(in the rows, 128 means zero)
Each path below is one point turned by a fixed rotation once a step. After each direction that follows a path, write how fast that rotation turns it, in deg/step (0 if it stays still).
Each turn is a multiple of 5 degrees from 10 to 175, or 0.
Each row of a path follows its step; steps can be skipped.
Rotation 1:
step 0: [131 126 141 131 123 125 124 134 134 131 134 126 122 133 122 140 115 128
 136 138 126 132 130 133 138 119 127 132 130 119 122 128 123 132]
step 1: [129 123 126 128 128 136 118 134 118 126 139 129 119 132 127 129 130 137
 133 136 129 133 127 130 122 138 126 119 122 138 118 133 133 135]
step 2: [119 119 140 130 123 134 128 127 131 134 125 119 127 130 132 129 122 128
 134 129 120 136 127 126 128 122 143 117 124 125 122 119 120 125]
step 3: [134 130 130 136 126 129 125 129 126 135 138 139 123 131 122 141 118 134
 132 140 132 129 123 134 132 126 133 130 123 127 119 141 127 123]
step 4: [124 131 141 125 133 144 120 130 120 123 130 118 124 131 133 133 130 134
 134 134 129 130 133 121 124 133 128 115 129 129 123 130 121 137]
step 5: [129 116 141 131 124 129 124 136 130 132 125 125 118 120 121 133 119 127
 131 127 123 134 126 137 131 127 138 127 127 126 115 123 129 119]
step 7: [124 126 133 126 125 131 119 134 127 129 133 121 112 126 135 125 128 131
 139 131 124 134 133 128 131 127 134 120 128 129 121 129 109 132]
step 12: [123 131 125 131 125 132 121 130 122 124 126 129 112 132 126 128 115 136
 138 134 127 135 129 136 135 120 131 122 129 130 116 126 127 137]
step 14: [133 128 142 131 129 132 117 130 122 136 127 139 127 134 128 132 127 133
 126 132 126 131 132 126 138 117 138 116 121 126 121 128 123 124]
Speeds:
[126 131 126 126 130 131 127 129 123 127 124 128 127 130 128 124 131 132
 128 129 126 126 131 127 130 127 131 126 126 126 128 126 128 130] | 140
[126 135 128 129 126 126 132 125 127 130 130 126 124 129 129 130 127 130
 130 130 127 127 130 128 129 128 123 127 128 127 127 128 131 124] | 120
[132 131 132 125 130 129 128 130 127 124 125 125 127 126 125 132 127 127
 125 127 129 128 130 129 129 131 129 130 131 126 129 128 131 128] | 65
[127 128 124 128 130 128 127 129 122 127 128 128 127 127 123 129 128 127
 126 131 125 129 124 129 126 127 127 131 128 134 128 130 128 124] | 155
[128 132 128 127 125 129 127 126 127 123 128 130 127 127 132 128 126 129
 125 126 132 131 129 127 127 128 127 124 129 135 128 127 127 129] | 135
Rotation 2:
step 0: [130 135 121 120 117 114 123 124 132 130 125 121 121 130 124 124 123 121
 118 141 117 128 128 127 139 121 123 126 132 117 129 135 115 120]
step 1: [123 115 115 137 126 130 133 134 125 130 125 129 128 120 124 120 142 125
 125 131 124 128 122 128 131 138 110 121 127 121 128 117 119 117]
step 3: [130 131 128 139 126 125 125 128 133 122 121 135 132 126 120 125 125 128
 126 123 127 142 119 128 133 124 128 123 129 123 120 131 101 114]
step 4: [126 123 135 141 113 139 128 124 121 130 135 128 130 120 136 126 139 126
 127 129 119 121 120 123 134 133 124 130 130 135 127 136 129 107]
step 8: [136 130 117 144 128 124 133 126 126 125 125 137 132 123 123 132 125 113
 128 136 130 128 123 127 135 123 112 118 129 121 118 129 114 135]
step 9: [134 125 126 129 121 121 120 135 119 137 128 129 142 115 137 123 137 122
 121 132 118 126 123 126 132 128 137 128 139 120 128 134 118 116]
step 10: [124 128 130 132 113 136 135 121 131 125 132 140 139 137 120 130 136 128
 128 124 119 135 127 122 132 128 114 127 130 113 136 130 116 124]
step 12: [123 131 131 138 116 134 112 133 132 126 136 130 132 131 131 121 127 133
 116 136 111 137 118 137 132 119 131 125 132 124 129 127 125 124]
step 14: [130 124 120 139 127 130 132 134 124 127 120 134 140 117 141 124 124 134
 121 148 116 124 137 129 131 126 131 121 132 130 126 137 124 131]
Speeds:
[133 128 129 128 131 123 128 128 129 124 126 127 128 129 129 125 124 128
 129 130 128 128 132 126 127 126 127 127 125 128 125 134 125 129] | 130
[127 127 129 126 127 125 128 128 129 128 131 123 130 131 129 122 127 130
 129 128 132 128 122 128 130 127 129 129 131 128 131 127 125 126] | 120
[125 128 127 125 127 127 128 129 130 125 128 134 129 127 127 127 127 130
 123 127 128 128 126 128 123 126 124 129 126 130 128 126 124 130] | 155
[131 130 130 126 127 127 126 128 132 130 127 128 127 126 126 128 128 131
 125 127 128 134 128 123 128 130 127 129 129 126 129 129 130 124] | 115
[127 130 124 127 129 126 132 129 127 126 128 125 128 124 129 130 124 126
 124 130 129 128 129 126 130 127 126 128 133 131 131 128 132 130] | 45
Rotation 3:
step 0: [117 137 125 133 125 123 126 123 130 133 120 130 125 128 118 137 133 124
 123 126 127 141 132 123 125 126 116 131 129 125 128 119 137 123]
step 2: [136 127 135 127 130 123 136 128 133 120 122 132 126 129 139 109 124 129
 131 134 126 125 130 125 122 134 119 126 128 140 128 126 125 124]
step 3: [139 139 121 129 119 122 121 124 135 131 113 127 117 128 130 123 125 130
 122 123 127 127 129 134 119 129 134 137 127 121 123 126 132 125]
step 6: [129 132 133 129 126 118 122 140 134 131 128 123 120 125 134 120 118 129
 133 136 127 132 131 125 130 138 113 138 129 125 129 130 131 121]
step 9: [122 130 132 126 127 128 115 131 123 138 122 136 132 136 133 120 136 129
 128 139 118 122 130 127 134 133 135 136 122 128 124 126 126 121]
step 10: [141 128 138 132 129 118 130 132 127 123 132 129 123 129 123 125 124 130
 127 144 128 130 125 131 132 130 120 130 124 119 119 124 117 130]
step 12: [114 132 129 121 119 125 132 125 128 135 129 121 118 135 139 135 138 132
 131 131 126 129 141 126 132 130 129 129 128 128 136 136 131 126]
step 13: [133 129 139 131 121 140 128 136 118 139 121 122 132 131 133 129 132 125
 127 138 130 128 132 116 129 128 127 127 124 132 118 124 120 125]
step 14: [130 134 130 133 128 116 126 134 129 133 135 134 137 126 128 122 117 131
 132 132 135 127 132 130 122 128 130 128 128 124 130 111 116 121]
Speeds:
[128 131 125 129 126 131 126 127 123 125 129 128 128 127 129 124 128 130
 128 129 127 125 128 126 122 126 129 127 129 131 130 126 125 125] | 60
[123 125 131 127 128 130 128 125 128 126 128 126 131 128 134 126 130 126
 130 132 125 128 128 129 128 129 131 130 129 131 127 130 130 130] | 100
[129 125 127 129 128 125 129 128 132 130 129 125 127 126 128 124 122 128
 131 130 128 123 125 129 125 128 127 127 127 126 125 127 128 131] | 90
[130 124 125 129 125 129 126 128 123 129 126 125 128 128 128 128 127 131
 128 130 123 132 130 128 129 126 125 128 127 123 128 130 128 132] | 120
[124 129 128 127 133 127 124 126 124 127 128 127 125 126 125 129 128 130
 125 131 130 129 125 133 128 133 128 126 127 129 126 128 127 130] | 65
[128 128 126 125 130 123 126 126 128 131 127 130 130 129 130 124 126 130
 130 126 129 132 130 129 130 125 129 125 129 133 130 127 130 129] | 120
Rotation 4:
step 1: [122 127 128 127 139 122 124 125 134 135 135 126 135 123 126 127 121 134
 128 137 138 121 136 119 135 113 130 118 120 137 134 126 118 130]
step 4: [130 117 120 126 124 132 121 123 131 128 124 133 133 122 119 118 118 136
 132 124 142 130 120 130 128 128 125 120 115 138 134 118 128 136]
step 5: [126 122 130 126 125 141 116 133 130 135 129 132 136 108 129 126 121 137
 136 132 131 123 118 128 134 120 133 122 116 129 125 133 127 131]
step 9: [124 123 132 123 130 119 115 125 133 128 136 143 127 124 138 115 129 133
 135 125 124 130 116 126 139 131 123 117 123 134 133 132 128 132]
step 10: [131 123 126 126 136 127 118 129 126 124 129 135 118 118 125 115 125 137
 125 131 136 126 121 133 127 139 126 126 112 129 139 125 135 140]
step 11: [125 124 122 117 124 128 122 126 122 133 135 130 125 111 134 119 122 131
 138 140 131 117 113 129 124 128 138 126 122 126 132 124 129 130]
step 12: [126 126 130 126 132 121 114 136 114 126 131 124 124 120 136 117 121 136
 134 129 136 120 134 121 133 127 137 117 122 121 128 123 122 130]
step 13: [127 119 139 126 140 124 125 130 124 137 138 121 122 119 139 119 129 130
 127 142 133 128 129 123 135 127 124 120 131 135 139 120 124 129]
step 14: [127 120 128 133 138 120 125 121 124 138 121 125 120 129 133 117 124 130
 122 137 121 127 119 120 130 138 137 117 117 134 131 124 117 130]
Speeds:
[126 125 127 126 133 125 128 127 131 131 128 127 128 134 129 127 127 127
 125 124 124 130 126 127 127 128 125 127 125 130 128 129 130 126] | 60
[128 128 124 123 128 129 125 126 128 125 129 128 130 124 126 128 127 128
 123 129 129 130 126 127 126 127 128 130 125 124 126 131 130 128] | 65
[127 130 124 129 129 128 127 126 127 133 127 130 130 127 126 128 126 126
 134 129 126 129 130 129 129 128 132 127 125 126 126 128 128 122] | 110
Rotation 5:
step 3: [130 130 125 123 116 130 125 127 129 121 130 126 124 126 126 138 112 129
 125 122 127 132 126 131 124 124 122 132 140 120 119 145 124 127]
step 4: [132 123 129 135 131 134 129 136 121 114 133 123 119 121 133 135 137 131
 136 133 139 129 121 127 121 120 132 137 129 128 132 132 126 124]
step 5: [125 129 137 135 127 136 132 141 131 126 131 122 134 125 131 134 125 118
 131 126 124 136 131 140 129 134 131 126 137 124 130 131 122 143]
step 6: [133 126 136 126 121 135 132 121 119 131 117 122 122 117 126 134 112 129
 125 135 131 130 128 131 126 131 137 139 125 125 128 136 128 126]
step 8: [127 131 142 136 120 132 121 131 131 114 124 120 122 127 129 119 127 120
 130 124 121 126 124 138 130 126 131 136 128 123 124 125 117 126]
step 9: [133 120 135 128 123 128 132 134 125 128 131 123 132 122 136 125 131 124
 122 130 126 133 133 120 126 132 145 143 123 124 126 135 138 137]
step 11: [130 131 133 123 129 124 118 135 117 126 138 123 121 125 125 126 130 134
 127 130 128 123 121 139 137 127 143 137 127 126 117 126 125 122]
step 12: [129 133 125 134 122 135 129 125 135 132 144 128 122 124 137 119 135 126
 120 119 127 131 131 133 129 126 132 137 127 121 129 137 127 140]
step 13: [124 129 132 118 130 124 117 130 134 128 126 125 121 120 132 135 122 123
 125 128 127 129 130 131 123 124 131 149 130 139 138 123 130 130]
Speeds:
[127 127 126 131 129 129 127 125 128 127 122 127 125 125 130 127 127 129
 129 130 128 124 125 129 128 130 127 132 125 128 132 127 127 123] | 160
[128 125 128 127 128 126 129 123 128 129 127 127 129 129 134 128 126 128
 126 128 128 132 126 129 130 130 131 127 127 126 123 132 124 127] | 125
[127 128 127 131 129 128 128 124 129 128 129 127 133 127 125 126 125 127
 128 129 128 126 129 130 127 126 129 130 128 122 126 131 134 128] | 120
[124 127 128 127 127 131 130 132 128 127 125 128 132 131 128 133 133 130
 129 131 128 129 125 129 130 130 129 129 127 128 128 131 131 127] | 70
